Read these off the grid that follows.
1) Read off the bottom entry of the column that holds the smallest entry.
2) Read off the last entry of the largest entry's row.
3) Read off the 2nd entry on the diagonal from the top-right corner.
4) Read off the last entry in the row that holds the smallest entry.
5) Read off the top-left entry.
6) Read off the last entry, reading row by row.
7) Read off the entry just right of the smallest entry.
8) Read off the entry just left of 126.
[[140 124 150 128 127 130]
 [140 141 128 139 122 140]
 [121 135 118 131 126 127]
 [124 121 129 131 129 145]
 [125 125 111 129 131 127]
 [142 135 130 137 133 131]
 [136 136 117 121 131 127]]
1) 117
2) 130
3) 122
4) 127
5) 140
6) 127
7) 129
8) 131
